Here are some points:
[ 0.05  0.57 -0.58  0.74 -0.46 -0.07  0.41  0.11 -0.45  0.60  0.63 -0.12  1.10 -0.77  0.57  0.56 -0.66  0.36  0.40  0.73  0.12 -0.20 -1.04 -0.56]
[-1.36  0.78 -0.33  1.35  0.46  1.37 -0.42  0.63  0.43  0.86  1.47 -0.63 -0.22  0.29 -0.78 -0.74 -1.20 -1.60 -0.82  0.50  0.74  0.37 -0.61 -0.01]
[ 1.35  0.42  0.17 -0.69 -0.96 -0.81 -0.53 -0.42 -1.25  0.47  0.11  1.22  1.47 -0.55  0.59  1.37 -0.43  0.94  1.55  0.54 -0.01 -0.03 -0.91 -1.37]
[-0.26 -0.97 -0.30 -0.46  0.52 -0.33  0.20  0.60  0.77 -0.93 -1.14 -0.42 -0.73  0.06  0.51 -0.26  1.04 -0.25 -0.50 -0.87 -0.33 -0.57  1.10  0.90]
[-0.48 -2.44 -1.75 -0.68  0.70 -1.51  1.84 -0.38  1.92 -2.25 -1.17 -1.15 -1.33  0.73  1.37 -0.67  2.09 -0.23 -1.09 -0.32 -1.72 -2.69  1.88  1.74]
[ 1.24 -0.25  0.18 -1.48 -1.01 -1.46 -1.00  0.17  0.23 -1.06 -1.48  0.27  0.42  0.22  1.68  1.41  1.57  1.39  1.46 -1.45 -0.42 -1.07  1.27  0.55]
[-0.51 -0.85 -0.52  0.42  1.85  0.07  1.77  0.33 -0.13  0.28  0.00 -0.06 -0.35 -1.61 -0.34 -0.71 -0.47 -1.20 -1.29  2.09 -0.86  0.26 -1.67 -0.18]
[-0.21 -0.40 -0.03 -0.11  0.30 -0.28 -0.17  0.70  0.89 -0.70 -1.08 -0.58 -0.58  0.03  0.66 -0.06  1.00  0.05 -0.33 -0.88 -0.11 -0.42  0.95  1.07]
[-0.99  1.56  0.61  1.65  0.12  1.81 -1.03  0.70 -0.14  1.40  1.35 -0.22  0.10  0.10 -1.23 -0.59 -1.58 -1.02 -0.50  0.12  1.58  1.52 -0.79 -0.37]
[ 0.87 -0.37 -0.02 -1.28 -0.66 -1.28 -0.71  0.29  0.42 -1.01 -1.37 -0.03  0.12  0.13  1.55  1.13  1.55  1.08  1.05 -1.30 -0.56 -1.09  1.19  0.73]
[-1.27 -1.48 -1.59 -0.62  1.37 -0.35  1.51  1.10  1.52 -1.49 -0.48 -1.57 -1.20 -0.32  1.06 -0.65  1.22 -1.36 -1.11 -0.14 -1.72 -1.78  0.60  1.67]
[-0.47  1.73  2.13  1.18 -0.22  1.76 -0.92 -1.05  0.32  0.38  1.41  0.06 -0.78  1.85 -2.26 -1.79 -1.08 -0.40 -0.49  0.04  1.42  1.76  0.34  0.41]
[ 1.94 -0.38  0.14 -1.16 -1.40 -1.82 -0.32 -1.55 -0.91 -0.29 -0.51  1.48  1.12  0.26  0.86  1.40  0.44  1.86  1.65  0.23 -0.33 -0.79  0.17 -1.07]
[-1.02 -1.30 -1.43 -0.41  0.92 -0.25  0.92  0.96  1.02 -0.72 -0.61 -1.29 -1.07 -0.32  0.77 -0.19  1.06 -0.79 -0.92 -0.64 -1.08 -1.19  0.71  1.08]
[ 0.96 -1.44 -0.34 -1.41 -0.84 -1.30  1.48 -0.14 -0.09 -1.93 -2.15 -0.18  0.22 -0.22  1.19  0.41  1.76  1.92  0.58 -1.86 -0.84 -0.83  1.83  0.65]
[-0.17 -0.47  0.01 -0.28  0.29 -0.16 -0.02  0.72  0.76 -0.86 -1.13 -0.46 -0.50  0.05  0.53 -0.18  0.90 -0.02 -0.29 -1.01 -0.07 -0.26  1.01  0.98]
Here are 12 more points, each followed by its number:
[-0.06  1.13  0.84  0.91 -0.53  0.79 -1.20 -0.34 -0.23  0.86  0.88  0.50  0.27  0.78 -0.89 -0.25 -1.02 -0.12  0.16  0.05  1.32  0.94 -0.20 -0.58] 0
[-1.11 -1.46 -1.60 -0.55  1.01 -0.29  1.13  1.16  1.09 -0.89 -0.74 -1.48 -1.13 -0.47  0.94 -0.18  1.22 -0.84 -0.97 -0.78 -1.28 -1.33  0.78  1.25] 1
[-0.63 -1.22 -0.01  0.50  2.51 -0.12  2.93 -0.73  0.26  0.06 -0.37 -0.61 -1.55 -1.62 -0.99 -1.67  0.31 -0.44 -2.10  2.43 -1.60  0.51 -1.33  0.71] 2
[ 1.04  0.49  0.27 -0.74 -0.43 -0.24  0.00  0.36 -1.62  0.49  0.15  1.11  1.69 -1.31  0.33  1.19 -0.90  0.34  1.33  0.73 -0.09  0.58 -1.67 -1.39] 3
[ 0.57 -1.16 -0.28 -0.93 -0.37 -0.97  0.55  0.18  0.27 -1.27 -1.63 -0.14 -0.10 -0.02  0.94  0.30  1.33  1.06  0.21 -1.38 -0.45 -0.66  1.49  0.57] 4
[ 0.25 -1.44 -0.89 -1.40  0.13 -1.11  0.48  0.55  0.65 -1.55 -1.28 -0.30 -0.31 -0.01  1.39  0.45  1.44 -0.03  0.13 -0.87 -1.16 -1.57  1.11  0.78] 5
[ 0.10  1.09 -0.34  0.62 -0.65  0.33 -0.77  0.45 -1.01  1.64  0.65  0.06  1.02 -1.02  0.26  1.23 -0.84  0.65  0.70  0.06  0.62  0.59 -1.12 -1.11] 6
[-0.27  0.92  0.64  1.17 -0.36  0.76 -1.41 -0.54  0.11  1.04  0.92  0.33 -0.22  1.07 -1.06 -0.35 -0.81 -0.23 -0.23  0.07  1.40  0.81  0.14 -0.42] 7
[-0.09 -0.08 -0.92 -0.34  0.75  0.02  0.97  1.05 -0.84  0.28  0.68  0.27  1.18 -1.73  0.64  0.54 -1.04 -1.35  0.29  1.78 -0.90 -0.30 -2.34 -0.91] 8
[ 1.31 -1.33 -0.33 -1.69 -0.20 -0.90  0.40 -0.77 -1.74  0.15 -0.45  1.56  0.73 -0.52 -0.19  0.91 -0.14  0.33  0.75  0.42 -0.64 -0.01 -0.44 -1.80] 9
[ 2.61 -0.80  0.38 -2.15 -1.45 -2.04  0.38 -1.74 -1.61 -1.09 -0.57  2.24  1.80  0.06  0.88  1.34  0.24  1.53  2.11  0.76 -0.78 -0.82 -0.30 -1.58] 10
[-0.19  1.56  1.98  0.96 -0.42  1.41 -0.84 -1.13  0.18  0.26  1.24  0.22 -0.51  1.74 -1.95 -1.49 -0.96 -0.14 -0.23  0.05  1.29  1.52  0.34  0.25] 11
Which three of these numbered points are nearest to each point below by angle, seen from the average point of the first points? Their numbers follow each, nearest first.
[ 0.91  0.56  0.34 -0.57 -0.41 -0.10 -0.12  0.32 -1.49  0.55  0.22  1.04  1.53 -1.12  0.16  1.02 -0.93  0.26  1.18  0.65  0.06  0.67 -1.53 -1.31] > 3 6 9
[-0.03 -0.11 -0.87 -0.44  0.82  0.01  1.02  1.12 -0.89  0.19  0.65  0.37  1.26 -1.81  0.66  0.52 -1.09 -1.48  0.33  1.89 -0.96 -0.28 -2.46 -0.95] > 8 3 6
[-0.60  1.42  1.80  1.00 -0.03  1.67 -0.61 -1.04  0.43  0.23  1.50  0.00 -0.82  1.82 -2.21 -1.85 -1.05 -0.70 -0.56  0.28  1.07  1.52  0.20  0.40] > 11 7 0
[-0.86 -0.90 -0.68 -0.33  0.86  0.09  0.34  1.28  0.87 -0.66 -0.98 -1.10 -0.96 -0.33  0.52 -0.28  0.99 -0.64 -0.81 -1.08 -0.52 -0.49  0.95  1.13] > 1 5 2
[-0.97 -1.28 -1.06 -0.73  1.41 -0.40  1.24  0.90  1.70 -1.79 -0.47 -1.27 -1.15  0.01  1.05 -0.74  1.18 -1.51 -0.92  0.18 -1.67 -1.78  0.47  1.77] > 1 5 2
[-1.45 -0.69 -0.67  0.29  1.18  0.65  1.06  1.50  1.03 -0.43 -0.96 -1.79 -1.37 -0.73  0.15 -0.78  0.94 -0.46 -1.43 -1.21 -0.54  0.01  0.80  1.57] > 1 2 5
[ 0.85  0.56  0.35 -0.55 -0.36 -0.06 -0.04  0.26 -1.41  0.49  0.28  0.99  1.45 -1.04  0.12  0.91 -0.92  0.20  1.11  0.69  0.01  0.63 -1.51 -1.23] > 3 6 9
[-0.92  0.53 -1.32  1.04  0.30  0.54  0.53  0.90 -0.30  1.14  1.11 -0.76  0.64 -1.29  0.39  0.49 -0.95 -0.64 -0.25  0.92 -0.14 -0.20 -1.63 -0.54] > 8 6 3
[ 1.38 -0.74  0.33 -1.74 -0.91 -1.39 -0.75  0.24 -0.02 -1.46 -1.87  0.77  0.54  0.27  1.40  1.15  1.38  1.08  1.31 -1.58 -0.26 -0.84  1.41  0.27] > 4 10 5
[ 0.43  0.54 -0.37 -0.53  0.21 -0.04  0.04  0.95 -1.15  0.54  0.66  0.70  1.52 -1.58  0.63  1.06 -1.06 -0.81  0.92  1.39 -0.47  0.05 -2.21 -1.17] > 8 3 6
[-0.49 -1.07 -0.66  0.36  2.04 -0.09  2.11  0.32 -0.09  0.15 -0.12 -0.10 -0.38 -1.82 -0.22 -0.74 -0.37 -1.22 -1.39  2.32 -1.11  0.10 -1.79 -0.12] > 2 8 3
